50 stands for zero in the data rows.
Each row below has a hidden score, from 0 to 20, with 10 about the middle. What is it? The score is a weighted sum of the row's numbers plus the product of two more (or one squared), each taken from its middle value.
vec![71, 50, 65, 50, 30, 29, 50, 50, 50, 33, 39, 72, 72, 72, 69, 50]: 6
vec![49, 50, 50, 50, 50, 50, 50, 50, 50, 67, 39, 72, 50, 50, 50, 68]: 13
vec![49, 72, 36, 72, 50, 50, 50, 50, 50, 33, 39, 72, 50, 28, 50, 50]: 10
vec![49, 50, 94, 50, 70, 71, 50, 50, 50, 84, 39, 28, 94, 50, 69, 50]: 12
vec![49, 50, 50, 50, 30, 50, 50, 50, 50, 50, 39, 50, 50, 50, 50, 33]: 7
vec![49, 50, 21, 50, 70, 71, 28, 94, 50, 33, 72, 28, 72, 50, 31, 50]: 12
vec![49, 50, 36, 29, 50, 71, 28, 72, 28, 33, 72, 28, 50, 28, 50, 33]: 9
vec![49, 50, 99, 29, 70, 91, 50, 50, 50, 67, 72, 28, 94, 50, 69, 85]: 10
vec![49, 28, 36, 72, 30, 50, 72, 72, 72, 33, 50, 72, 29, 28, 50, 50]: 12
vec![27, 50, 36, 50, 30, 50, 50, 28, 72, 33, 39, 50, 29, 28, 31, 50]: 5
vec![49, 28, 36, 72, 50, 29, 50, 72, 50, 50, 72, 72, 29, 50, 31, 33]: 11
vec![49, 50, 50, 72, 30, 91, 50, 50, 50, 33, 61, 72, 29, 28, 50, 33]: 7
vec![27, 72, 36, 50, 70, 29, 72, 28, 50, 67, 18, 72, 72, 72, 69, 50]: 18
vec![71, 94, 65, 50, 91, 29, 50, 28, 50, 50, 72, 50, 72, 72, 99, 50]: 5
vec![49, 7, 50, 72, 50, 50, 72, 50, 72, 50, 61, 50, 50, 50, 50, 33]: 14
vec![49, 7, 50, 50, 30, 50, 50, 50, 28, 33, 61, 72, 29, 50, 31, 50]: 6
vec![49, 72, 65, 50, 91, 50, 50, 94, 50, 99, 99, 6, 99, 72, 88, 33]: 17
vec![49, 72, 36, 50, 50, 50, 28, 50, 28, 33, 50, 50, 50, 28, 31, 33]: 7
vec![49, 72, 79, 50, 50, 50, 72, 28, 72, 50, 50, 50, 50, 50, 31, 68]: 13
vec![71, 50, 79, 50, 70, 50, 50, 28, 50, 50, 50, 50, 50, 50, 69, 33]: 6
vec![49, 50, 50, 50, 50, 50, 50, 50, 50, 67, 18, 72, 72, 50, 50, 33]: 10
vec![49, 50, 36, 50, 70, 50, 50, 50, 28, 50, 28, 72, 72, 50, 50, 50]: 14
vec![49, 28, 79, 29, 70, 71, 50, 28, 50, 50, 50, 50, 50, 72, 69, 68]: 5
vec![27, 72, 50, 50, 50, 91, 50, 28, 28, 33, 50, 50, 50, 28, 31, 50]: 11
vec![49, 50, 50, 72, 30, 50, 50, 50, 50, 33, 39, 72, 29, 28, 50, 33]: 7
vec![49, 50, 50, 29, 30, 50, 50, 50, 50, 33, 50, 50, 29, 50, 31, 33]: 12
vec![71, 50, 36, 50, 30, 29, 50, 72, 72, 33, 72, 50, 50, 28, 50, 50]: 13
vec![49, 50, 50, 50, 30, 29, 50, 50, 50, 33, 50, 72, 72, 50, 50, 50]: 8
vec![49, 50, 50, 29, 50, 50, 28, 72, 28, 50, 39, 28, 50, 50, 31, 50]: 8
vec![71, 50, 50, 50, 30, 50, 50, 72, 28, 67, 83, 50, 72, 50, 50, 50]: 16
vec![71, 50, 36, 50, 50, 50, 50, 50, 50, 50, 61, 72, 29, 28, 50, 33]: 8
vec![49, 50, 65, 50, 50, 50, 50, 50, 28, 67, 39, 50, 94, 50, 50, 50]: 12
vec![49, 28, 50, 94, 50, 29, 72, 28, 72, 33, 39, 94, 50, 28, 69, 50]: 13
vec![71, 50, 50, 72, 50, 71, 50, 72, 28, 50, 50, 72, 29, 28, 50, 33]: 10
vec![49, 50, 36, 72, 50, 50, 50, 28, 50, 50, 50, 72, 50, 7, 50, 33]: 6
vec![71, 50, 79, 50, 70, 29, 50, 28, 72, 50, 50, 50, 50, 28, 88, 50]: 1
vec![27, 50, 36, 50, 70, 50, 50, 72, 72, 67, 72, 28, 94, 50, 69, 50]: 13
vec![49, 50, 21, 50, 50, 50, 50, 50, 50, 33, 50, 50, 50, 28, 50, 33]: 8
vec![49, 50, 50, 94, 50, 71, 72, 50, 50, 50, 61, 94, 29, 28, 69, 33]: 17
vec![49, 50, 65, 29, 50, 50, 28, 50, 28, 67, 28, 50, 50, 72, 50, 50]: 6
vec![49, 50, 21, 72, 50, 50, 50, 50, 50, 33, 50, 50, 29, 28, 31, 33]: 8
vec![49, 50, 79, 29, 50, 71, 50, 50, 50, 67, 39, 50, 50, 72, 50, 68]: 12
vec![49, 72, 36, 29, 50, 71, 50, 72, 50, 33, 72, 50, 50, 50, 31, 33]: 13
vec![49, 50, 36, 50, 50, 29, 50, 28, 50, 67, 28, 72, 72, 50, 50, 33]: 8
vec![49, 28, 65, 50, 70, 71, 50, 28, 72, 33, 50, 28, 50, 50, 50, 50]: 9
vec![49, 50, 50, 29, 70, 91, 28, 94, 50, 50, 61, 28, 72, 72, 69, 85]: 12
vec![49, 28, 36, 29, 30, 50, 28, 72, 28, 50, 39, 28, 50, 72, 31, 33]: 12
vec![49, 50, 50, 50, 70, 50, 50, 50, 50, 67, 28, 50, 50, 72, 69, 68]: 14
vec![49, 50, 50, 29, 50, 50, 50, 50, 28, 67, 28, 50, 50, 72, 50, 50]: 12
vec![71, 50, 79, 50, 70, 50, 50, 50, 50, 84, 50, 28, 72, 50, 69, 50]: 10
vec![49, 50, 99, 50, 70, 99, 50, 72, 28, 84, 61, 28, 94, 28, 50, 85]: 17
vec![27, 50, 36, 50, 50, 50, 50, 50, 50, 33, 61, 50, 72, 28, 31, 33]: 12
vec![71, 50, 36, 94, 70, 50, 50, 72, 28, 33, 50, 72, 50, 28, 50, 50]: 10
vec![49, 72, 21, 50, 70, 71, 50, 94, 50, 50, 83, 28, 94, 72, 50, 68]: 17
vec![49, 72, 79, 50, 91, 71, 28, 50, 28, 84, 39, 28, 72, 50, 50, 50]: 12
vec![49, 50, 94, 29, 70, 71, 50, 72, 28, 84, 50, 28, 50, 72, 69, 50]: 12
vec![49, 28, 50, 50, 30, 50, 50, 50, 50, 16, 39, 50, 50, 28, 50, 33]: 8
vec![27, 50, 21, 50, 30, 29, 50, 50, 50, 67, 28, 50, 29, 50, 50, 50]: 7
vec![49, 50, 50, 50, 50, 29, 50, 28, 50, 67, 28, 50, 50, 72, 50, 33]: 9
vec![27, 50, 50, 29, 70, 71, 50, 72, 28, 67, 50, 28, 50, 72, 50, 99]: 17
vec![49, 50, 36, 72, 50, 50, 50, 50, 72, 50, 61, 50, 29, 28, 31, 33]: 6
vec![71, 50, 79, 50, 70, 50, 72, 6, 94, 50, 61, 72, 50, 72, 69, 68]: 9
vec![49, 72, 65, 50, 70, 91, 50, 50, 50, 50, 61, 50, 50, 50, 31, 85]: 15
vec![49, 50, 50, 29, 30, 99, 28, 94, 28, 33, 61, 28, 72, 28, 11, 33]: 9
vec![27, 50, 50, 72, 50, 29, 50, 28, 50, 50, 18, 72, 50, 50, 69, 50]: 14
vec![49, 50, 50, 72, 50, 29, 50, 28, 72, 33, 18, 94, 72, 28, 50, 50]: 10
vec![49, 28, 50, 29, 30, 50, 50, 28, 50, 16, 28, 50, 50, 50, 31, 33]: 10
vec![49, 50, 79, 29, 50, 50, 50, 50, 50, 67, 39, 28, 29, 72, 69, 68]: 9
vec![49, 50, 36, 29, 50, 50, 28, 72, 28, 67, 83, 6, 50, 50, 50, 50]: 15
vec![71, 50, 65, 50, 50, 50, 50, 50, 28, 67, 28, 50, 50, 72, 50, 33]: 10
vec![49, 50, 50, 50, 50, 50, 28, 50, 50, 33, 39, 28, 50, 28, 31, 33]: 6
vec![49, 50, 36, 29, 50, 50, 50, 50, 50, 50, 50, 28, 29, 50, 50, 33]: 11
vec![49, 50, 36, 50, 50, 50, 50, 72, 28, 33, 61, 50, 50, 28, 31, 50]: 12
vec![49, 50, 65, 50, 50, 50, 50, 72, 28, 67, 50, 28, 50, 50, 69, 50]: 11
vec![49, 50, 65, 50, 70, 50, 50, 50, 50, 67, 50, 50, 50, 72, 50, 68]: 12
vec![27, 50, 36, 50, 50, 29, 50, 28, 50, 67, 28, 50, 50, 50, 50, 33]: 8
vec![27, 50, 36, 29, 30, 50, 50, 50, 28, 50, 18, 28, 50, 50, 31, 50]: 10
vec![27, 28, 36, 50, 50, 29, 50, 28, 50, 33, 18, 50, 50, 50, 31, 50]: 10
vec![49, 50, 50, 50, 50, 29, 50, 28, 50, 33, 61, 28, 72, 50, 69, 50]: 12
vec![49, 50, 65, 50, 70, 50, 50, 72, 28, 99, 93, 6, 50, 50, 99, 50]: 14
vec![27, 50, 36, 7, 30, 71, 28, 72, 28, 33, 50, 6, 29, 72, 31, 68]: 13
vec![27, 72, 50, 50, 70, 50, 50, 28, 72, 67, 39, 50, 50, 94, 69, 85]: 18
vec![27, 50, 21, 50, 50, 29, 50, 50, 50, 50, 28, 50, 72, 28, 50, 50]: 10
vec![49, 50, 36, 29, 50, 50, 50, 72, 50, 67, 83, 50, 50, 50, 69, 33]: 13
vec![49, 50, 36, 50, 30, 50, 50, 50, 28, 50, 39, 50, 50, 28, 50, 33]: 7
vec![27, 50, 36, 29, 50, 50, 28, 50, 50, 50, 39, 28, 29, 50, 50, 50]: 7
vec![49, 28, 65, 50, 70, 50, 50, 28, 50, 50, 28, 50, 50, 72, 88, 33]: 9
vec![49, 50, 50, 50, 50, 29, 50, 28, 50, 67, 39, 50, 50, 72, 69, 50]: 10
vec![49, 50, 21, 50, 50, 50, 50, 72, 50, 33, 72, 50, 50, 50, 50, 50]: 13
vec![71, 28, 65, 50, 50, 50, 50, 50, 28, 50, 39, 72, 94, 28, 69, 50]: 6
vec![71, 72, 79, 50, 70, 29, 50, 28, 72, 50, 39, 50, 72, 72, 99, 68]: 3
vec![49, 72, 50, 72, 50, 50, 50, 50, 72, 16, 61, 72, 94, 50, 11, 33]: 11
vec![49, 28, 50, 72, 30, 29, 50, 50, 50, 33, 39, 72, 50, 28, 50, 50]: 6
vec![49, 94, 79, 50, 70, 71, 72, 28, 72, 33, 61, 50, 50, 72, 50, 99]: 14
vec![49, 50, 36, 50, 30, 50, 50, 72, 50, 16, 50, 50, 72, 50, 31, 50]: 13
vec![71, 50, 36, 50, 50, 29, 50, 50, 50, 50, 50, 72, 29, 50, 69, 33]: 8
vec![49, 50, 36, 50, 50, 29, 50, 28, 72, 33, 39, 50, 50, 50, 50, 50]: 8
vec![49, 50, 65, 50, 50, 50, 50, 28, 50, 50, 50, 50, 72, 50, 50, 50]: 9
vec![71, 72, 36, 50, 50, 50, 50, 72, 50, 33, 61, 50, 72, 50, 50, 50]: 12
vec![49, 50, 36, 50, 50, 50, 50, 72, 28, 67, 39, 50, 50, 50, 50, 50]: 12
vec![49, 50, 36, 50, 50, 29, 50, 28, 50, 67, 18, 72, 50, 72, 31, 33]: 9
vec![49, 94, 50, 50, 50, 71, 72, 50, 72, 50, 50, 50, 29, 50, 69, 85]: 10
vec![71, 50, 50, 72, 30, 50, 50, 50, 50, 33, 72, 72, 50, 50, 31, 33]: 12
vec![49, 28, 36, 50, 50, 50, 50, 50, 50, 50, 50, 50, 50, 72, 31, 68]: 13
vec![49, 50, 36, 72, 50, 29, 50, 28, 50, 33, 72, 72, 72, 50, 88, 33]: 8
vec![49, 72, 36, 50, 50, 50, 50, 50, 50, 33, 39, 50, 50, 50, 11, 50]: 11
vec![27, 50, 36, 50, 30, 50, 50, 50, 50, 33, 61, 28, 50, 50, 31, 33]: 13
vec![49, 28, 65, 50, 30, 50, 50, 72, 50, 84, 50, 50, 29, 50, 50, 33]: 9
vec![27, 50, 36, 29, 30, 50, 50, 28, 28, 50, 18, 50, 50, 72, 31, 33]: 9
vec![49, 50, 65, 50, 30, 50, 50, 72, 50, 67, 72, 50, 7, 50, 50, 50]: 11
vec![49, 50, 65, 50, 50, 71, 50, 28, 50, 33, 50, 50, 29, 72, 31, 68]: 10
vec![49, 28, 36, 50, 30, 50, 50, 50, 50, 50, 39, 50, 50, 50, 50, 50]: 9
vec![49, 50, 36, 50, 50, 50, 50, 50, 50, 33, 50, 28, 29, 50, 31, 50]: 13
vec![49, 50, 36, 50, 50, 50, 50, 50, 50, 33, 39, 50, 50, 50, 31, 50]: 11
vec![49, 72, 65, 50, 70, 50, 50, 50, 50, 84, 83, 28, 50, 50, 88, 33]: 10
vec![49, 50, 50, 50, 50, 50, 50, 50, 72, 33, 50, 50, 72, 28, 50, 33]: 8
vec![27, 50, 36, 29, 50, 50, 28, 50, 28, 50, 18, 50, 72, 50, 11, 33]: 9
vec![49, 28, 79, 29, 50, 71, 28, 28, 50, 50, 39, 28, 72, 50, 69, 33]: 4
vec![49, 50, 50, 50, 91, 50, 50, 72, 50, 50, 61, 28, 29, 72, 69, 99]: 6
vec![49, 50, 21, 29, 50, 50, 50, 28, 50, 50, 28, 50, 50, 50, 50, 50]: 7
vec![49, 72, 21, 72, 70, 50, 50, 72, 50, 33, 61, 50, 50, 50, 69, 68]: 13
vec![49, 72, 36, 50, 70, 29, 50, 50, 50, 50, 72, 50, 50, 50, 88, 33]: 10
vec![49, 50, 36, 50, 50, 29, 72, 50, 28, 67, 18, 50, 50, 72, 50, 33]: 13
vec![49, 28, 50, 72, 30, 29, 50, 72, 50, 33, 50, 72, 29, 50, 50, 50]: 6
vec![49, 72, 65, 29, 50, 71, 50, 50, 50, 50, 50, 50, 29, 72, 31, 68]: 12
vec![27, 50, 36, 50, 30, 50, 50, 50, 28, 67, 28, 50, 29, 50, 50, 50]: 10
vec![71, 50, 50, 50, 70, 50, 50, 50, 50, 33, 50, 50, 50, 72, 50, 68]: 8
vec![49, 28, 50, 29, 30, 50, 50, 50, 50, 67, 28, 28, 50, 50, 50, 33]: 7
vec![49, 50, 79, 50, 70, 71, 50, 72, 50, 84, 61, 28, 94, 50, 69, 50]: 13
vec![49, 50, 36, 50, 50, 29, 50, 50, 72, 33, 50, 50, 29, 50, 69, 68]: 7
vec![71, 50, 50, 94, 50, 8, 72, 28, 72, 33, 61, 94, 72, 28, 50, 50]: 9
vec![49, 72, 21, 50, 70, 50, 50, 50, 50, 50, 50, 50, 50, 50, 50, 68]: 12
vec![49, 50, 79, 29, 70, 71, 28, 72, 28, 67, 50, 28, 94, 50, 50, 50]: 8
vec![49, 72, 50, 50, 50, 50, 50, 50, 50, 33, 39, 72, 72, 28, 69, 33]: 8
vec![49, 50, 36, 50, 50, 50, 28, 94, 28, 84, 93, 28, 29, 28, 31, 50]: 12
vec![49, 72, 65, 50, 70, 50, 50, 28, 50, 67, 39, 50, 50, 94, 88, 50]: 12
vec![49, 50, 36, 50, 30, 50, 28, 50, 28, 67, 72, 28, 50, 28, 31, 33]: 9
vec![49, 50, 36, 50, 50, 29, 50, 28, 50, 50, 28, 50, 29, 28, 50, 33]: 6
vec![49, 28, 50, 29, 30, 29, 50, 28, 50, 33, 39, 50, 50, 50, 11, 50]: 14
vec![49, 50, 50, 72, 30, 71, 72, 28, 72, 33, 61, 72, 50, 7, 69, 50]: 6
vec![71, 50, 50, 50, 50, 50, 72, 50, 50, 33, 61, 72, 29, 72, 69, 68]: 11
vec![49, 50, 50, 50, 70, 29, 50, 28, 50, 50, 50, 28, 50, 50, 69, 33]: 10
vec![49, 28, 50, 50, 50, 91, 72, 50, 50, 50, 61, 50, 50, 50, 50, 68]: 15
vec![27, 72, 50, 50, 30, 50, 50, 50, 50, 50, 50, 50, 50, 28, 31, 50]: 8
vec![49, 28, 79, 29, 50, 71, 50, 50, 50, 67, 50, 28, 72, 28, 50, 50]: 10
vec![49, 50, 36, 50, 50, 50, 28, 72, 28, 67, 72, 50, 29, 50, 31, 33]: 10
vec![49, 50, 36, 29, 50, 50, 50, 50, 50, 50, 28, 50, 50, 50, 50, 50]: 9
vec![49, 72, 65, 50, 70, 71, 50, 28, 72, 33, 61, 72, 29, 94, 50, 99]: 9
vec![49, 28, 21, 72, 30, 29, 50, 72, 50, 50, 61, 50, 29, 28, 31, 68]: 12
vec![71, 28, 65, 50, 30, 71, 50, 72, 50, 67, 61, 50, 50, 50, 50, 50]: 10
vec![71, 50, 50, 50, 50, 29, 50, 72, 50, 99, 99, 50, 50, 50, 69, 50]: 14
vec![49, 50, 21, 72, 70, 50, 72, 50, 72, 50, 72, 72, 50, 72, 69, 68]: 18
vec![49, 28, 21, 50, 50, 50, 50, 50, 28, 67, 50, 50, 29, 50, 50, 33]: 11
vec![71, 50, 99, 50, 70, 50, 50, 50, 50, 67, 39, 50, 50, 72, 69, 50]: 5
vec![49, 50, 36, 29, 30, 50, 50, 28, 50, 50, 28, 50, 50, 50, 31, 33]: 5
vec![27, 72, 21, 72, 70, 29, 50, 50, 72, 50, 50, 50, 29, 72, 50, 85]: 16
vec![27, 50, 36, 50, 50, 50, 28, 28, 50, 33, 39, 50, 50, 28, 31, 33]: 6
vec![49, 50, 36, 50, 30, 50, 50, 50, 72, 33, 61, 50, 50, 28, 31, 33]: 8
vec![49, 28, 50, 50, 30, 50, 50, 50, 50, 33, 39, 72, 50, 50, 50, 50]: 8
vec![49, 50, 36, 50, 50, 29, 72, 28, 72, 50, 28, 72, 72, 50, 50, 50]: 10
vec![49, 28, 36, 50, 30, 50, 50, 72, 28, 33, 50, 28, 29, 28, 31, 50]: 14
vec![49, 72, 65, 50, 70, 71, 28, 50, 50, 50, 61, 28, 72, 50, 31, 68]: 8
vec![49, 50, 36, 29, 30, 29, 50, 28, 50, 33, 39, 50, 29, 72, 50, 68]: 11
vec![49, 50, 36, 50, 30, 50, 50, 72, 50, 33, 61, 50, 50, 50, 50, 33]: 12
vec![71, 50, 50, 50, 70, 50, 50, 50, 72, 50, 61, 50, 50, 50, 50, 68]: 9
vec![27, 28, 50, 72, 30, 29, 50, 28, 50, 16, 28, 72, 50, 28, 50, 50]: 6
vec![49, 50, 79, 50, 91, 71, 50, 50, 50, 50, 61, 28, 50, 50, 88, 50]: 8
vec![49, 72, 50, 50, 50, 71, 50, 50, 50, 50, 50, 50, 29, 28, 31, 68]: 9
vec![49, 50, 50, 72, 30, 71, 72, 50, 50, 33, 61, 72, 29, 28, 50, 33]: 10
vec![49, 50, 65, 50, 50, 50, 50, 50, 50, 67, 28, 28, 50, 50, 69, 33]: 7
vec![49, 72, 36, 29, 50, 50, 28, 50, 28, 50, 18, 28, 72, 50, 11, 33]: 7
vec![49, 72, 50, 50, 30, 29, 50, 50, 72, 50, 28, 50, 50, 50, 50, 33]: 4
vec![49, 50, 65, 50, 91, 71, 28, 94, 28, 67, 72, 28, 72, 50, 69, 50]: 9
vec![49, 28, 36, 50, 50, 50, 28, 72, 50, 50, 72, 28, 29, 28, 31, 33]: 9
vec![49, 50, 50, 72, 70, 91, 50, 50, 50, 50, 61, 50, 50, 28, 50, 68]: 15
vec![71, 28, 50, 50, 30, 29, 50, 50, 50, 33, 72, 72, 50, 50, 31, 50]: 10
vec![49, 28, 50, 29, 30, 50, 50, 28, 50, 67, 18, 50, 72, 50, 50, 33]: 4
vec![49, 50, 50, 72, 30, 29, 72, 28, 72, 33, 39, 94, 50, 28, 69, 33]: 8
vec![49, 50, 50, 29, 30, 71, 28, 50, 50, 50, 39, 28, 50, 50, 31, 33]: 4
vec![27, 94, 79, 50, 70, 71, 50, 28, 72, 33, 72, 50, 50, 72, 50, 99]: 10
vec![49, 50, 79, 29, 70, 71, 28, 50, 28, 67, 39, 28, 29, 50, 69, 33]: 5
vec![27, 50, 79, 50, 70, 50, 50, 72, 28, 84, 50, 28, 94, 72, 50, 68]: 16
vec![49, 50, 65, 50, 30, 50, 50, 72, 50, 84, 50, 50, 50, 50, 69, 50]: 9
vec![49, 50, 65, 7, 50, 71, 28, 72, 28, 67, 39, 28, 72, 50, 31, 50]: 9
vec![49, 50, 50, 50, 70, 71, 50, 50, 50, 67, 61, 50, 50, 72, 69, 99]: 16
vec![71, 50, 50, 50, 50, 29, 50, 28, 50, 50, 39, 72, 50, 72, 69, 50]: 7
vec![71, 28, 36, 72, 30, 29, 72, 50, 50, 33, 61, 72, 50, 28, 50, 50]: 14
vec![27, 50, 79, 29, 70, 71, 28, 50, 28, 84, 50, 28, 94, 50, 31, 68]: 12
vec![49, 50, 36, 50, 30, 29, 72, 28, 72, 50, 61, 50, 29, 50, 88, 50]: 10
vec![27, 50, 36, 72, 30, 29, 50, 28, 72, 33, 61, 50, 50, 28, 50, 50]: 8
vec![49, 28, 50, 50, 30, 50, 50, 50, 50, 33, 39, 72, 50, 72, 50, 50]: 9
vec![71, 50, 79, 29, 70, 71, 50, 72, 28, 84, 39, 28, 72, 72, 69, 50]: 12
vec![49, 50, 36, 72, 70, 50, 50, 50, 50, 50, 50, 72, 29, 50, 50, 50]: 14
vec![49, 72, 79, 29, 50, 50, 28, 50, 50, 50, 61, 6, 50, 50, 69, 50]: 7
vec![71, 72, 79, 72, 91, 29, 50, 28, 72, 50, 50, 72, 29, 72, 69, 68]: 1
vec![49, 28, 50, 50, 30, 50, 50, 72, 50, 50, 83, 50, 29, 28, 31, 50]: 12
vec![49, 50, 36, 72, 30, 50, 50, 50, 50, 33, 61, 72, 72, 28, 50, 33]: 8
vec![49, 72, 65, 50, 70, 29, 50, 28, 50, 67, 83, 28, 50, 50, 88, 33]: 11
vec![49, 28, 50, 72, 30, 29, 50, 50, 50, 16, 39, 72, 50, 28, 69, 50]: 3
vec![49, 50, 50, 72, 30, 50, 50, 50, 28, 50, 39, 72, 50, 28, 69, 50]: 9
vec![49, 28, 50, 50, 30, 50, 50, 72, 50, 67, 93, 28, 29, 50, 31, 33]: 19
vec![71, 50, 50, 50, 70, 50, 50, 50, 50, 33, 61, 50, 29, 50, 50, 68]: 6
vec![49, 28, 50, 29, 30, 50, 28, 50, 28, 50, 39, 28, 29, 50, 50, 33]: 7
vec![49, 50, 21, 72, 70, 29, 50, 50, 50, 50, 61, 72, 50, 50, 50, 68]: 12
vec![49, 50, 36, 50, 30, 29, 50, 28, 50, 50, 28, 72, 50, 50, 50, 50]: 7
vec![71, 50, 36, 50, 30, 50, 50, 94, 50, 33, 83, 50, 50, 50, 69, 50]: 13
vec![49, 28, 50, 50, 30, 50, 50, 50, 50, 50, 72, 50, 29, 50, 31, 33]: 13
vec![49, 28, 36, 50, 30, 91, 28, 94, 50, 33, 61, 50, 29, 28, 31, 33]: 7
vec![49, 50, 36, 50, 50, 50, 50, 72, 28, 50, 39, 50, 50, 28, 50, 50]: 11
